One vector is turned by the same rotation once a tick. Each row is the vector after some number of ticks, and that number follows the row.
The counts run from 0 to 565.
[-11  -4  13  23 -32  12 -23  11 -19  17   2  18  22 -15  10  -4  -8  -2
  -9  29 -31   5 -16 -18 -13 -22  14  -3  26  -5  -1  -5 -10 -28 -24  -5
 -24  -6   1 -16  20   0   1  41   3   7 -25  22  -9  10   9 -12  23  -3
  22   7  11  -4 -19   0 -12  -1  -3  19  -4  -7  -4  31]
282
[ 25  -1  -7  11   3   5 -17   2   5  -5  -9  17  -6  -1  -7  34  24   2
  20   1  43 -25   7   1   8   1   2 -22 -11  -6   3  13   3  -6  -4 -12
 -30  19  12   1   3  13  19 -21  10  22   9 -22 -40 -25   5  12  14 -17
   8 -12 -13 -27  10   0 -24  16 -26   8   6 -35  11   7]
502
[-17  26  10  15 -14   0 -25  14 -23   4   2  37  16 -23  10  11  16  14
 -27  16 -13 -12 -17   4  -4  -2   8  -1   9  -9   0 -19 -16 -17   1  -7
 -26  -7 -11   3  23  20   7  30   2  23  -7  -3  -5 -17  17 -19  24 -13
   8   5  -6 -38   0  -3 -17   1   9  17 -21   3   9  26]
284
[ -2   1   6  35  -6  19 -41   1 -11   4  10  11  22 -25   5  23 -13 -41
  12  -5  -4   8   5   0 -11  -2  -4  -1  27  -1   5  14  -6 -16  -3  -2
 -10   8 -11 -13   4 -20  13   1   4  31   3   6  -6 -29  33  12  22  11
   3 -26  -3  -9  -7 -11  -5  11 -14   7 -38   7 -10  16]
107
[ 18 -17   1   1   2  12  -7  13   4  19  13  10  22 -18 -12  16 -11  10
  -1   4   3  20  -9  -6  -6  -4   3 -27  31 -19  21   3  15 -30  -4 -10
 -34   1  -9  24   9   5  -9   5  26  -6 -28  -7 -21  -6  -4   5  30 -15
   2  26 -11 -15 -15 -21  -1   5  13  25 -26 -20 -23  23]
133
[-23  28  18  -7   4  22  -5  35 -18  11   7   6  19 -22 -13   8  -1 -13
 -12  -1 -27  11   6  13  -2   1  -7   7  34  -2  28 -19 -17 -28   6  -7
   3 -32   0  32   1  -4   1   4  12  -7  15  -6  19  -6  -2  -8  23  -6
 -24 -14   0 -18  -6 -12  -2  -2  29   1 -38  -7  16  15]
292
[ 10 -20  -5  -1  10   7 -21 -10  38  -5  23  20  17 -22  -9   8 -18  -1
  -3  23   8  18  -4  -8  -9  16   1 -25   1 -13  11  11 -14 -18 -19 -29
 -34  19  -2   9  16  -4 -10  15  10 -11 -22   2 -17  -1   6  11   9  -5
 -17  -1  -7 -10 -20 -27 -16  14  -3   7 -28 -32  -5  42]
182
[ 16 -35  18   7   3  -6 -31 -22   2  26  -6  20  12 -20  -2  21 -11 -15
  20   2   8  19  -7   5   1   1  -6   8  -8  11   9   7   3  11 -26  13
 -13  29   4 -20   7  -1  -9 -34 -19  31   2  32 -25 -23  -6   5  -6  22
  12  -9 -14  12 -18  32  -6  23  -5   1   7  -1 -12   9]
305
[ -7   5  18   5  -5  11 -34  -1  -5   7  30  11  24  -6   4   9 -11 -36
  -4  11 -37  28   6  -7 -20   5  -3   1  33  -3   1 -10 -35 -18  -5  -2
  -4   6  -6  17   3 -12  -2  15  11   5  -5  20   2  -1   5 -22  15  24
 -34 -22  -4  -3 -25  -8   1   0  21  -6 -39  -3   4  13]
340
[-14   3   2   0  17  12 -21  -2   5  -3  -4  18  20 -28  -1   2 -38 -21
  13  27 -19  23 -14   8  -1   1  -4  32   3  10  26  14 -17   0 -26 -17
   0   4  21 -25 -18 -20 -10 -12 -11  14  13  16   7 -21  14  30   0  18
  -3 -23   7 -10   0 -17 -11   5 -17 -20 -12 -19  -8  43]
380
[-30  37   8 -12  14  11  -4  27 -15   6   8   9  19 -26  -3   0  -1 -12
 -10   2 -12   9   2  16   0   4  -9   6  10   0  13 -17 -19 -22  10 -22
 -11 -17   6  30  -5  -3   6  10  10   9  13 -23   3 -28   6   8  21  -9
 -26 -15  -6 -31   6 -22 -14 -14  21  -8 -42 -12  16  20]
425
[  9 -28  21   2 -19  17  13  21 -18  42  -4 -27  20 -11  -9  12   4  -5
  16  -3   4   2  12   1  -2 -24 -16 -28  16  -7  25   5  18 -40  -4  -8
 -12  -2  -6  18  20   8   6   3  10  -7 -14  -6 -24   4 -16  -6  20 -36
  21  25 -13  -1 -13  15  -4  -8  18  20  -8 -14  -9   8]
84
[  7 -34   3  -8  10  17  -8  -9  49  10  31  -6   4 -22 -16  10 -20  -6
   3  10  13   8   1  -2   0  12  -6 -34   4  -4  26  21 -16 -16 -13 -33
 -19  25  -1   6  20   0   1  -1   1 -20 -20   3 -16   0  11  12  -5  -5
 -11   6  -7  -5 -12 -11  -8   7  11  12 -27 -35  -4  39]
315
[  4   6   7  19  -9   7 -17  18 -39   7 -22  25  30 -16   3   9 -11  -3
  14  14 -30  11  -8  -6  -6 -24   6  31  27   4  11  -5   4   3 -31  13
  -3 -12  19 -34 -14 -18   9  -6  -1  18   0  26   0   6  -5   4  18  21
  22  -4  26   2  -8  -2  -4  11 -28  10  22  -7   6  20]
197
[-26  35  22 -15  -3   4   2  27 -31  17 -14  11  17  -8  18  -8  15   1
 -14  23 -28   4   2   5  -6 -15  -1  22  -3   5   5 -19 -15 -23  -7 -16
  -3 -14  19  19 -12   7   5  22   3  14  11 -11   4 -22  -9 -10  17  -7
 -11 -16  -4 -29  11  -6 -27 -18  15 -16  -4  -8  14  23]
11
[-13   4  31  -7  -5   4 -18   2  -6  22  25   5  13 -13  -3  12  19 -13
  -8  -5 -17   6  12   4  -8  13 -10 -13  12   7   7 -21 -34 -21  -5  -3
  -3  10 -12  47  12  10   3  -2  14  10   6   4  -5 -14  -6 -30   6   9
 -26 -26 -26 -10 -18  16   1  -4  47  -2 -37  -3   9   2]
209
[-16 -11  20  -9  17  20   7  13   9  34  15 -26  12 -40 -25   5  -9 -23
  13 -11   5   0   4  29  15   9 -28  -2  15   7  49   6   4 -23   2 -10
  15 -12  -7  13  11   4  -3 -25  -7 -15  15   2   3 -10   3   7  -7 -14
  -8   0 -16  -4  -5  20  12   6  33   7 -23  -5  10  15]
532
[  9   9   4 -13 -10  16  13  30  -2  16   1 -11  -4   8 -14  10  22  15
  14   8   5 -15  25 -12  11   4  -5 -27   0  -8  22  -2 -10 -37   6 -23
  -6  -5  17  37   3  10  19  -2   9 -18  -1 -26 -13   6 -17 -10   0 -34
  -9  14  -2 -16  -3   3 -19  -5  14   5   1 -42  25  20]
318
[-36  27  24   6  -2   8 -21  20 -29  17  -2  -6  21 -22  19   4   9 -27
  -4   3  -9   2   2  25  -2 -11 -11  17   7   6  10  -6 -15 -32   4 -17
  -2  -1   4  11  -5   4  18  12   0  35  14 -16  -9 -37  22   1  22 -12
  -1 -23 -14 -23  14   4 -24 -17   8 -15 -28   6  -3  16]
60
[ -5 -19  17   1 -14   4   8   3   4  26   1   1   2 -32 -10   5   4  19
  -4  10   8 -18 -14   8  14   6  -9 -28 -12   0  31  -1   7 -16 -16  -2
 -14   1  -9  -7  34  31  -1  -2 -15  -6 -14   9 -14   6  -9 -16  -8 -31
  24  41 -13 -13  -8  43  -7   5  20  28   8  -7   9  24]
176
[  6 -46  20  10  -2   9 -20 -19  14  27   5   6  14 -37  -8   9 -17  -9
  16   6   1   5 -21   8   2   2 -11  -2  -4  14  19  11   4   1 -25   2
  -7  33 -12 -22  21   1 -11 -30 -18   9  -6  38 -17  -7   5   7  -9  15
  19   6 -12  16 -22  41   1  20   3  11   6   0 -18  21]
306
[  7 -23  10  -8  10  11  -5   3  15  22  20   3  17 -34 -17  22 -18   2
  -3 -11  14  18  -9  11   1  11 -16 -24  22  -5  29   5  17 -24  -6 -12
 -33   7 -16  22  14   3 -13  -8  19  -7 -12 -14 -20 -23  -3   9  21 -11
  -8   6 -27 -12 -13  -8  -1   9  15  21 -37 -10 -25  19]
266
[  4  30   4  17  -4   8 -34   3 -13 -14   5  42  -5 -21  -7  28   4  -6
  -5  -4   0  -8 -11   2   5  13   2  10  15  -3   0 -12 -24  14  -5  16
 -14   1   4 -22   7   4   6 -21  -2  34  26   5  -5 -26  16  -8  13  17
  -4 -29   1 -32  -2   9  -3  24 -12   7  -8  -6  30  12]
154
[ 32 -32  14   0  -4 -11 -20 -22  -9  27 -11  31  22  -8   4  22  -6  11
  15  10   8  18  -6  -4  -7 -10  -6  -2  -9  17   2  -5   7   8 -22   6
 -28  33  11  -3  -5  -2  -7 -30  -1  30  -4  12 -36 -25 -20   9  12  18
   5  -6 -20   9 -18  18  -3  17 -10   5  14 -11 -22  12]
172
[-10  17   1  -4   0  13   6  25 -12  11  -1  19  18 -29 -10  16   9  16
 -21   4   6   0 -10   4  -3   0   1 -18  11 -16  24  -6   7 -27   0 -22
 -34 -16   1  27  13  11  -2  18  26   3  -6 -23 -13 -18   2   0  30 -29
  -9  17  -6 -34   5 -26 -15   1  11  18 -28 -18   1  29]
2
[ -1   7  19 -11  -6   0  -2  16 -19  30  11  27  11 -25 -26  15  10  22
 -24 -11 -14   6 -16   9   6  18  -9 -11  14   0  13 -25  -2  -5  -6  14
 -10  -8  -7  16  24  22 -11 -22  10  -6   4   9   0  -2 -27 -31  12   4
  -9  10 -11 -17 -17  30   6  13  42  28  -8  -3  22   4]
442
[ -4  19   7   3  10  16 -14  11  -4  -6  -7   3   8  -4  -3  10  -2 -35
  25  10  -2  -9  18   7   7  -1 -10  21  -2  11  18   8 -24  -6  -8  -7
  15  -1  35 -11 -29 -25  17 -28 -13  17  32  -6   1 -24   8  21  -5   3
  -9 -38  11 -15  10   2 -16   1 -20 -25   4 -24  24  21]
428
[ 33 -31   3   1 -10   7 -12 -12  25  10   8  14   1  10 -19  11   5  -5
  35  20  15  -4  16 -18   1   8  -1 -27  -4   9  11   7 -25  -5 -18  -6
  -3  27  17  -2   5  -2  10 -30  -4 -13  -3  18 -15  16 -18  -3 -14  11
  -3  -1   4   7 -22  27 -12  15  -8   7  27 -47  24  22]
495
[-30  -3  37 -20   9   3   2   1   4  34   0 -11   7 -42  -6  -3  -6 -13
   4   4  -8   8   3  32  10  13 -25   7 -28  18  30 -11 -19 -12 -11 -16
  15   3   5   9  -1  14  -9 -13 -23  -6  20   3  10 -17  -8  -7 -21  -2
 -10 -10 -23  -7  -1  39  -8  -5  44 -11 -15  -4   6  13]
118
[ -5  27   8  11 -28   8 -14  26 -32  13   3  17   8   2   6  12  29   6
  -3  18 -10 -24  12 -13  -4 -10  11 -20  14 -11   0 -13 -23 -36   1 -14
 -17 -14   7  23   6  14  21  29  15  10   1 -19 -13   7  -2 -25  23 -26
  -1   4   0 -34  -2  -2 -19  -9   5  13  -5 -21  25  17]
235
[ 20 -11  22 -17 -11 -10   2   3 -11  25  -9  13   1   6 -12   6  10  -4
  23  11 -16  -2  15 -14  -1   1  -6   8  -8  20  15 -15 -20   2 -23  18
  20   9  27  -2 -11   1   3 -40 -12   0  15  24  -2  10 -38 -15 -11  19
   2  -7   1   5 -14  47  -5   2   8  -5  35 -26  28   3]
121
